(in the rows, 128 means zero)
Turns in one plane each, and the order they were made in; the first pair answered
K639:
[134 116  45 139 139 163 134  76 106 155 111 132 143 150 142 140] |-> [137  99  43 113 136 149 107  97  97 132 119 144 156 144 143  95]
[163 102  86 108 133 147  97 122  52 122 108 125 131 145 131 120] |-> [164 101 109 108 131 128  87 150  55 109 116 134 130 145 131 103]
[125 127 121 111 131 127 121  87 126 148 136 137 127 120 121 132] |-> [126 123 122 104 129 122 112  94 124 140 138 141 130 118 121 118]
[136 111 181 146 110  91 139 195 112  96 145 162 163 130 134 137] |-> [134 128 186 170 112 101 163 180 121 116 138 152 151 138 135 177]
K647:
[131  99  94  92 127 140 124 129 127 114 131 137 151 140 160  97] |-> [136  99  98  99 117 142 112 123 131 131 130 138 137 160 168 105]
[144 139  79 173 154 164 151 117  68 112 106 101  93 159 123 176] |-> [141 146  80 174 155 164 157 108  78 120 106 101  94 152 118 183]
[101 134 151 141 112 111 110  66 172 156 142 132 122 132 127 111] |-> [ 94 137 146 131 127 108 133  69 170 135 144 131 143 100 114 101]
K249:
[110  69 194 131 130 116 135 240 151 109 114 175 146 100 203 117] |-> [131  41 108  71 132 166  68 165  97  98 107 135 156 111 204  60]
[160 134 180 145 122  44  76 149 124  75 154 132 115 134 100  75] |-> [172 114 160 159 129  67  96 169  77  53 145 121 123 145 113  86]
[124 141 116 100 144 131 152  60 163 146 114 117 157  73  90 112] |-> [127 136 143 152 152 127 213 125 141 126 107 130 159  79 104 158]
K42:
[101 115 126 103 123  85 140 148 152 127 133 167 150 102 146 100] |-> [126 131 156 125 112  85  82 131 143 132 142 127  98 158 145 100]
[136 151 192 130 159  98 136 160 138  85 162 110 138 100  88 102] |-> [134 148 190 125 158  96 135 163 143  87 163 118 142  96  89  99]
[ 99 150 141 142 144 117 157 118 159 167 136 112 155 108 115 190] |-> [ 94 143 143 123 131 102 132 122 180 182 141 136 154 111 120 168]
Now pairs of rows:
Each pair is two turns apart.
[109 136 108 103 124 121 112 142 156 130 143 154 164  76 126  97] |-> [109 153 149 133 121 104 123 164 172 132 148 155 148  85 123 119]	K639 then K639
[132 104 127 112 130 120 107 160 104 105 127 128 138 140 138 103] |-> [141 115 126 143 134 139 129 145  92 115 119 104 121 158 140 146]	K647 then K42
[122 128 135  95 131 130 137 112 138 160  89 117 102 132 139 139] |-> [119 131 138  86 132 123 134 112 145 156  92 119 107 120 133 128]	K647 then K42
[137 132 153 151 132 126 142 156 117 122 123 115 112 145 134 150] |-> [139 134 120 117 129 141 104  97 123 139 123  99 110 145 126 126]	K249 then K647
[139 165 133 110 126 136 102 112 152 128  80 104 105  77  85 131] |-> [142 158 138 107 132 127 103 137 137 103  84 107 115  71  84 114]	K647 then K639
[144 115 139 110 115 119 109  94  94  96 149  66 145 140 100  97] |-> [121  98 120  84 115 110 132 109 114 101 145 109 181 102 104  84]	K42 then K42
[119 132 122 124 138 123 142 119 111  98 142 100 140  94 100 113] |-> [138 112 127 135 117 127 101 136  90 107 142 103 114 147 124 110]	K647 then K647
[129 163 165 122 139  91 101 134 140 101 156 107 120 107 102  80] |-> [139 159 151 144 154 115 132 139 100  78 148  80 124 109 103 103]	K42 then K249
[113 135  92 114 143 136 160 103 112 139 113 117 147  86 117 151] |-> [111 137 105 126 144 131 173 117 118 138 114 123 146  85 119 162]	K249 then K249
[138 117  92 104 130 152 127 116  87 117 121 119 138 133 142 115] |-> [135 111 112  96 122 128 111 146  98 110 130 140 141 131 144  91]	K42 then K639
[111 114 100 109 119 148  88 137 141 150 130 149 124 131 138 135] |-> [116 139 136 140 120 139  95 139 152 153 134 130  99 143 131 159]	K42 then K249
[123 122 103 102 138 132 144 114 115 110 132 126 153  95 111 109] |-> [120 127 155 134 123 100 150 166 139 120 138 153 136 112 121 127]	K42 then K249
[133 156 129 139 173 149 153 136  92  75 109  98 141 103  89 119] |-> [128 140 147  94 132 111  65 141 143 116 124 149 125 127 101  63]	K42 then K42
[129  98 101 150 133 183 150 126  82 129 114 109 142 171 139 145] |-> [109  76  99 114 125 157 145 158 106 126 120 162 173 141 145 106]	K42 then K639
[153 114 120 161 127 153 136 146  73 121 116 119 119 171 144 158] |-> [140 141 116 127 115 147  93  72 131 171 122 116 105 162 126 144]	K647 then K249
[164 137 177 168 114 112  94 153 128  86 134 113  83 171 156 123] |-> [169 139 158 159 114 126  79 123 121  92 131  97  79 179 154 120]	K249 then K639
[132 113 126 108 139 145 108 125  93 101 132  96 127 142 136 127] |-> [118 139 167 119 123 118 101 119 151 140 138 115 106 146 132 144]	K647 then K249
[159 145 153 119 133 127 120 144  85 109 150 109 111 125 114 121] |-> [140 129 139  91 127 115 129 158 108 118 147 152 140  97 119 105]	K42 then K42
[132 121 132 147 128 134 147 144 103 119 127 115 127 146 144 141] |-> [127 132 134 150 128 135 152 127 120 136 125 115 121 145 139 156]	K647 then K647
[150 115 125 163 111 125 132 199  97 122 133 136 105 169 150 152] |-> [159 134  82 139 132 161 115 113  79 115 129  74 105 155 122 140]	K249 then K42
[138 108 125 112 130 128  97 141 139 122 149 155 122 134 131 106] |-> [143 118 117 141 154 150 144 138 107  99 140 121 127 125 124 139]	K42 then K42
[162 139 110 155 160 156 162 122  35  79 138  77 127 115 148 131] |-> [138 194 139 121 155 124 127  46 128 123 153  69 112  81 105 111]	K249 then K42
[130 118 105  96 144 147 126 109 100  86 131 121 143 136 120 102] |-> [131 120 129 102 141 129 117 133 103  76 138 126 137 141 118  90]	K639 then K42
[140 141 156 154 128 114 126 148 103 104 122 140 108 144 138 144] |-> [124 127 144 131 124 104 133 160 123 112 121 177 131 120 143 131]	K42 then K42
[140 152 151  99 115 110 139 121 118 142 135 129 111  82 106  82] |-> [146 162 167 118 116 110 141 122 116 140 137 115  98  94 104  96]	K639 then K42
[142 127 115 125 112 158  95  90 107 152 117 105 100 181 142 136] |-> [133 110  78 108 135 172 142 103  80 116 109 111 145 135 138 127]	K42 then K639
[119 125 137 123 122 115 100 141 138 147 123 120 106 156 131 110] |-> [119 121 133 147 137 127 147 163 112 128 115 115 119 148 135 137]	K249 then K42
[170 145 132 175 126 161 127 132 148 170  88 109 118 122 132 165] |-> [159 146 124 158 149 155 160 142 140 130  90 108 153  70 113 144]	K647 then K647
[146 125 134 159 122 128 124 100 108 111 128  86 103 169  93 141] |-> [123 107  93 135 137 138 179 105 108 105 118 118 154 115  94 142]	K639 then K42
[153 122 141 132 135 115 132 154 113  91 149 106 131 110 106 108] |-> [162 121 149 148 113 120 104 141 122 127 147 107  99 155 123 129]	K647 then K647
[ 99 115 130 121 151 122 172 133 135 123 108 121 148  77 132 144] |-> [113  92 123 113 147 122 150 158 103 100 109 123 150  92 143 118]	K639 then K647
[111 132 136 148 143 158 154 119 144 125 125 120 147 113 117 142] |-> [116 116 121 133 144 162 143 128 121 106 126 121 157 112 121 118]	K639 then K647
[122 104  99 132  94 126 117 146 128 134 129 166 149  97 147 116] |-> [130 131 123 150  86 126  86 110 147 160 133 138 108 127 138 134]	K42 then K647
[106 133 150 151 134 106 140 144 136  95 137 111 101  96 130 134] |-> [117 118 122 135 136 122 118 130 105  81 134  95 105 105 132 111]	K249 then K639
[132 122 142 132 121 132 101 186 138 172 116 151 116 152 182 151] |-> [129 152 146 154 138 145 136 154 143 177 112 119 109 139 165 189]	K42 then K647
[126 110 120 131 121 156 125 149  75 115 117 114 142 134 141 137] |-> [105 139 139  97 112 126  93 108 145 147 130 126 138 107 115 108]	K249 then K647
[126 141 135 140 126 127 132 133 141 133 125 128 118 134 130 136] |-> [130 135 117 136 128 140 133 121 128 133 122 121 121 135 134 138]	K639 then K249
[131 124 144 126 137  99 123 151 126  80 142 130 133 119 129 105] |-> [136 124 137 122 135 104 109 140 119  80 143 119 128 127 129  99]	K42 then K249
[142 121 133 141 114 136 128 115 116 138 119 124 134 142 132 126] |-> [134 116 126 131 114 132 137 121 124 139 117 141 148 128 133 122]	K42 then K42
[116 114 121 101 137 114 101 122 129  84 141 140 147 104 122  77] |-> [108 135 169 151 138  97 150 157 153  96 141 150 133 106 124 132]	K249 then K639
[124 155 215 173 127  81 145 164 154 123 159 118 111 120 107 156] |-> [110 145 204 154 126  74 157 174 169 127 156 150 135  95 110 147]	K42 then K42
[128 137 148 144 138 124 157 148 114 110 136 126 128 129 125 142] |-> [137 131 116 112 132 141 109 104 106 118 136 111 124 140 124 112]	K249 then K647
[153 119 118 123 109 132  88 113 125 149 133 142 117 158 148 114] |-> [158 110 116 141 115 140 109 136 101 134 129 140 121 164 157 130]	K249 then K249
[144 166 154 119 138  91  63  90 122 127 131  39  55 150  94 108] |-> [ 86 128  92  69 160  87 179 129 149 119 113 135 166  30  99 106]	K42 then K42
[100 117 145 104 116 124 144 172 131 132 125 205 165  90 136 124] |-> [115 151 184 121  96 116  79 126 161 170 134 171 105 142 127 132]	K42 then K647
[130 158 162 124 105  96  88  98 186 170 143 152  96 137 122 109] |-> [133 104 128 158 121 122 180 191 108 122 122 186 143 128 161 146]	K249 then K42
[103 149 160 136 127 133 141 127 104  94 123 107 145  92 126 120] |-> [108 145 159 117 116 128  98 114 111 102 128 108 135 106 128  91]	K647 then K249
[158 129 142 173 142 116 169 188  76  82 123  98 159 118 127 140] |-> [152 113 160 125  99  76  77 193 132 124 138 152 145 142 141  81]	K42 then K42
[114 154 182 151 111  86 139 149 172 148 149 146 112 141 111 154] |-> [112 161 177 157 132  94 172 150 154 120 147 126 127 117  98 158]	K42 then K647
[113 124 147 107 114 116 118 121 189 168 130 173 127 137 121 126] |-> [134  90 113 142 130 155 166 163 103 127 113 157 141 155 146 157]	K249 then K639
[138 136 150 118  99 136 117 134 147 114 110 124 135 144 143 101] |-> [137 144 157 132  99 139 129 129 154 123 108 119 127 148 143 122]	K639 then K639
[132 130 119 159 144 135 159 141  93 103 121 108 130 139 128 155] |-> [120 100 107 125 126 119 141 167 111 118 122 162 152 131 146 124]	K42 then K647
[119 108 162 164 123  89  95 179 148 115 131 138 108 178 117 117] |-> [121 123 137 195 147 128 154 149 118 109 115  96 111 169 111 172]	K42 then K639
[128  95 108 137 108 145 150 158 123  95 128 176 132 141 151 108] |-> [139 104 118 156  98 153 132 143 122 114 128 159 103 174 155 127]	K647 then K42
[ 96 129 139  81 111  97  96 113 169 159 124 185 138 114 143  90] |-> [117  98  83  73 121 141  90 105  96 130 112 157 148 130 156  81]	K249 then K249
[104 118 137 169 127 191 145 122  65 142 111 144 110 131 120 165] |-> [ 89 140 176 173 119 161 146 127 117 164 120 164 102 119 111 170]	K249 then K249
[164 137 140 145 132 138 109 117 116 122 103 106  96 152 101 144] |-> [147 125 104 129 147 149 159 120 111 116  92 127 138 107 100 152]	K639 then K42
[146 139 155 147 131 122 114 155 100  83 137  94 113 150 115 109] |-> [126 140 118  97 137 125 107 108 128  96 136 107 144 105  99  78]	K42 then K249
[121 118 133  98 114 118  86 138 143 141 125 150 127 139 139 102] |-> [141 136 138 135 128 141  96 119 109 127 121  96 102 162 132 134]	K42 then K639
[108 150 137 106 141  93 158 140 184 101 140 152 157  75  97 107] |-> [124 104 112  83 120  99 106 165 150  98 138 174 157 114 129  71]	K249 then K42
[120 110 103 151 148 153 159 153  95 127 122 146 144 121 150 189] |-> [122 100  89 139 147 158 148 150  86 125 122 148 148 122 153 175]	K647 then K639
[140  98 128  97 129 114  78 171  93  78 146 127 132 128 142  56] |-> [144 124 185 147 109  97  74 177 131 123 148 128  83 173 149 108]	K639 then K647
[120  84 124 132 148 112 158 158 126 127 156 104 147 129 128 103] |-> [113  94 139 131 144  99 156 155 150 137 161 111 144 124 122 101]	K249 then K249
[ 84 112 114 135 136 103 168 149 121  95 114 156 160 109 157 125] |-> [ 93 105  99  97 120 105  98 112 128 112 121 150 145 130 158  83]	K647 then K249
[118 101 127 131 118 138 136 152 121 139 124 148 128 132 143 151] |-> [121 103 130 131 113 137 122 145 124 146 125 146 119 142 144 150]	K42 then K639
[136 132 159 171 130 126 150 124 138 142 116 108 112 153 127 172] |-> [148 106 103 124 131 151 104  89 101 126 114  91 126 155 127 122]	K249 then K639
[160 144 113 146 161 168 140  89  62 112 129 112 131 120 108 117] |-> [137 171 155 125 158 121 130  90 129 119 147 137 138  80  82  87]	K249 then K647
[127 108 122 152 175 118 173 102  92  55 137  58 122 101  88 132] |-> [109  63  96 113 160 105 174 147  99  60 133 128 163  80 112  99]	K647 then K42
[ 94 122 122 115 113 117 128 128 120 129 121 162 142 151 160 139] |-> [ 89 129 121 114 116 116 137 117 130 134 120 162 145 139 153 146]	K647 then K647
[139 117 131 134 126 121 126 157 102 103 114 118 148 125 123  99] |-> [134 120 144 141 125 113 135 166 114 106 114 128 147 123 124 107]	K639 then K42
